Q:
[[-88 -18  13 -81]
 [ 65  12  -1  63]
 [  1  -2   9   1]]
A: 9

Q:
[[ 96 -41 -33 -75 -94 -60  74]
 [ 65  46 -62  30  37  71  89]
 [-71  65 -57  92  41 -38  33]]
A: -57

Q:
[[  8  26  36  38  29]
 [ 87  -6  50 -54  91]
 [-22 -11 -23  99 -23]]
A: -23

Q:
[[ 54  -4  81 -10  38  87]
 [ 54 -27  89   4  38  89]
 [ 53 -20  86   0  35  87]]
A: 86

Q:
[[ -4 -74  -2  15  19   1  40]
 [-71 -81 -30 -13 -64 -78  71]
 [ -1  13  25 -11  71 -14 -23]]
A: 25

Q:
[[-34 -40  54 -13  -7  27 -77]
 [ 31   0 -64   7 -77  89  25]
 [ 66   5 -24  84 -54 107  88]]
A: -24

Q:
[[ 33  27  96 -38 -28   0  -3]
 [-57 -11 -28 107  31 -28   0]
 [ 25   0  78 -35 -40  34  20]]
A: 78
---
[[48, 81, 11, 6, 1], [-21, -8, -12, -8, 24], [20, -8, 16, 21, -33]] yields -12
[[39, -8, -41, -81], [-56, 0, 21, 7]] yields 0
[[0, 14, -25, -91, -73, 70], [17, -12, -19, 66, 50, 38]] yields 66
[[13, -59, 7, 12, -98, 22, -13], [3, 52, -44, 3, -58, -12, 5], [23, 4, 67, -11, 5, -22, -5]] yields -58
[[-47, -50, -30, -79], [55, 6, 13, 31], [1, 8, 44, 54]] yields 6
[[24, 31, -76, 18], [43, 11, -52, 22]] yields 11
---
[ 78  13 -58  34  22  56] >> 56
[ 15 -88  -6 -69] >> -69
[ -53  -96 -102   13  -10  -17] >> -17
[ 72  75  52 -11] >> -11
[ 18 -40  41 -89] >> -89
[ 92  28 -44 -46 -80] >> -80
[-23 -30  34  80 -35] >> -35
[ 69  10 102 -65  -2 -38] >> -38
[-2 14 90 48] >> 48
---
[ -80 -107  -77   44] -> -80, 44

[ 40  55  93 -60] -> 40, -60

[[ 11 -23 -27  -6 -30 -24]
 [-18  85 -23  -5 -14 -34]
 [-18 -10  21 -43  51 -53]] -> 11, -53

[[-61  41  87 -46]
 [-39   5  27 -26]] -> -61, -26

[[-71 -22  -2  46   6  27]
 [ 40  17 -62 -11  -6 -76]] -> -71, -76

[[   7   35 -105  -62   -2]
 [   2  -38   74   42    1]] -> 7, 1

[[ 10   1  -5  -9  29   8]
 [  1   4  -5  -2 -47   7]
 [ -2  -2   0  -6 -84  -2]] -> 10, -2
---
[ -8  64  11  16  13 -64 -82] ans = -82
[  2  -4  -7 -80   5] ans = 5
[-92  53  14 -45 -20   3  26] ans = 26
[ 75  -9  16 -28  83  22] ans = 22
[-102   -4   -5    1] ans = 1
[   4    5 -106   -9  -12] ans = -12
[-34  79 -10 -57  52  58] ans = 58
---
[[ 0.031  1.525 -1.371  1.509]
 [ 0.959  1.770 -1.159  1.812]] | -1.371

[[ 0.08 -0.06  0.04  0.17 -0.16]
 [ 0.11 -0.02 -0.04  0.16 -0.12]] | 0.04

[[ 167.7 -123.5  171.7  159.8]
 [ -58.0 -161.7  -57.3  195.5]] | 171.7

[[ 0.052 -0.222 -0.137  0.041 -0.057 -0.032 -0.040]
 [ 0.137  0.213  0.107  0.099 -0.146  0.056 -0.028]] | -0.137

[[-0.01  0.07  0.04  0.04  0.00  0.02]
 [ 0.00  0.07  0.16  0.18 -0.01 -0.11]] | 0.04

[[-0.170 -0.021  0.004  0.047  0.162]
 [-0.176  0.136 -0.130  0.082  0.030]] | 0.004

[[ 0.140 -0.169  0.058  0.027 -0.035]
 [ 0.140 -0.169 -0.022  0.027 -0.056]] | 0.058
---
[643, 143, 650, 960, 636, 697, 554] out 650

[[2, 4, 8, 3, 6, 6, 7],
 [2, 6, 6, 6, 1, 7, 6]] out 6

[131, 178, 161, 210, 15, 146, 109] out 161

[[-509, 564, -512, 562, -621, -745, -754],
 [282, -688, 241, -810, 330, -754, -869],
 [-316, -894, -352, -765, 102, -18, -224]] out -352

[[-288, -162, 277, -80, -185, 307, -296],
 [75, -28, -157, -440, -303, 137, -352],
 [310, -794, -191, -139, -262, 780, -207]] out -191

[[2, 7, 8, 6, 7, 4, 1],
 [5, 6, 9, 4, 6, 6, 4]] out 9

[[371, 641, 400, 315, 601, 671, 334],
 [394, 440, 526, 610, 671, 628, 360],
 [459, 95, 553, 775, 339, 261, 522]] out 553

[-311, 473, 83, -932, 806, 20, 857] out 83

[[6, 7, 1, 1, 5, 1, 2],
 [5, 2, 6, 3, 2, 4, 5],
 [4, 7, 4, 1, 1, 2, 5]] out 4
---
[46, 37, 83, 35, 12, 33, 79] ==> 33

[[-14, -44, 8, 46, 19],
 [-42, -31, -23, -40, 31]] ==> -42

[7850, 8685, 6158, 5805, 9906, 2241] ==> 5805

[[683, 475, 470, 380, 596, 485],
 [616, 892, 873, 418, 182, 896],
 [604, 876, 862, 432, 194, 880]] ==> 194

[-59, 91, -508, 602, 204] ==> -59

[38, 60, 88, 23, 92] ==> 38
---
[-92  22  83   5 -41  -6] --> -92
[ 52 -45 -31 -83] --> 52
[ -1  78 -91  26   3] --> -1
[ 12 -62  86  33] --> 12
[-91  88 -95  91 -86] --> -91
[-15  80  12   8   6   9] --> -15
[ 17 -22 -45  81   5   0  22] --> 17
[-28 -80  -5  39] --> -28
---
array([[-64,  74, -57,  31,   0,  13],
       [-51,  62, -77,   9,  19,  24]]) value 74

array([-74,  81, -79,  83]) value 81

array([[-46, -26, -24,  90],
       [ 23,  96,  92, -28]]) value -26

array([[ -45,  -88,  -70,   41,  -59, -100,   13],
       [ -40,  -81,  -29,   18,  -52,  -96,   35]]) value -88

array([ 44, -25,  49, -69, -87]) value -25

array([[-28, -19,  29,  -8],
       [-37,  11,  26,  -8],
       [ -4, -17,  98,  -3]]) value -19

array([ -8, -87,  53, -39,  17, -12]) value -87

array([[ 34, -44,   3,  34,  87, -37,  47],
       [-95,   5, 103,   0,  17,  12,  22]]) value -44

array([-20, -99, -94,  26,  95]) value -99
---
[[ 20 -27 -19  29 -89]
 [ 24 -11  -4   2 -28]
 [ 23  14  68 -25  36]] >> 20, 36

[[ 32  20  42  91 -95 -10   8]
 [  7 -26  39  15 -73  18  54]] >> 32, 54

[[-101  -97   86   94]
 [ -97 -104   95  101]] >> -101, 101

[36 21 83 22 -7 33] >> 36, 33

[-53 -87  66 -67  63  37 -70] >> -53, -70

[ 96   9 -23 -34 -67  32] >> 96, 32

[ 62 -87  38  81] >> 62, 81

[ -7  86  58  -2  35 -26] >> -7, -26
---
[[ -97   -4   17   14]
 [-106  -12   37   15]] result: 14, -106

[[ 80  28  35   0]
 [ 39  46   3 -51]
 [  6 -23 -23   1]] result: 0, 6

[45 66 79 84] result: 84, 45

[[-72 -67  56  90  80  48  79]
 [-85 -77  80  86  71  86  51]
 [-75 -97  70  84  75  72  78]] result: 79, -75

[-67 -72  74 -76  83  77] result: 77, -67

[ 76  49  -8 -34 -17] result: -17, 76
---
(-0.6, 1.0, -1.2, 0.1, 1.2) result: 1.0
((-9.571, -4.260, -0.550, -13.815, -2.745, 4.115, -8.360), (-7.006, -11.757, -0.984, -8.993, -9.586, 15.337, -9.609)) result: -4.260
(106.7, -163.0, 64.1, -45.4, -1.1) result: -163.0
(-3.7, 14.0, -13.1, 8.5) result: 14.0
(-10.76, 12.15, 1.83, -2.85) result: 12.15
(-0.11, 0.18, 0.01, -0.01) result: 0.18
((0.062, 0.073, -0.092, 0.086, 0.027), (-0.224, -0.132, 0.144, -0.044, 0.072), (-0.043, -0.018, -0.155, 0.001, 0.100)) result: 0.073
(13.74, 10.68, -13.60, -3.03) result: 10.68
---
array([ 15, -42,  40, -30,   5,  19]) Answer: 40

array([[7057, 8295, 8063, 5617, 5593],
       [6796, 3219, 5060, 6751, 4789]]) Answer: 8063

array([[-606,  644, -441, -184],
       [ 450,  436,  -85,  385]]) Answer: -441

array([1, 1, 0, 8]) Answer: 0

array([266, 750,  83, 227, 259, 563]) Answer: 83

array([20, 34, 44, 69, 98, 24]) Answer: 44

array([[19,  6, 86, 54],
       [88, 10, 97, 23]]) Answer: 86

array([[5, 6, 3, 7],
       [1, 9, 5, 5],
       [5, 6, 6, 4]]) Answer: 3

array([679, 667, 741, 165,  31, 811]) Answer: 741
---
-61,-101,-19,4,-72 ==> -61
-25,80,51,11 ==> -25
71,105,-58,-8,41,7 ==> 71
-43,-23,10,-44,-105,2,-22 ==> -43
40,88,-23,29,-27 ==> 40
-9,9,27,-86,18,-38,-2 ==> -9
-41,-51,-84,68,-37,38 ==> -41
-56,-54,95,60 ==> -56
13,-78,61,-42,11,-5,-44 ==> 13
67,-54,-57,-79,-63 ==> 67
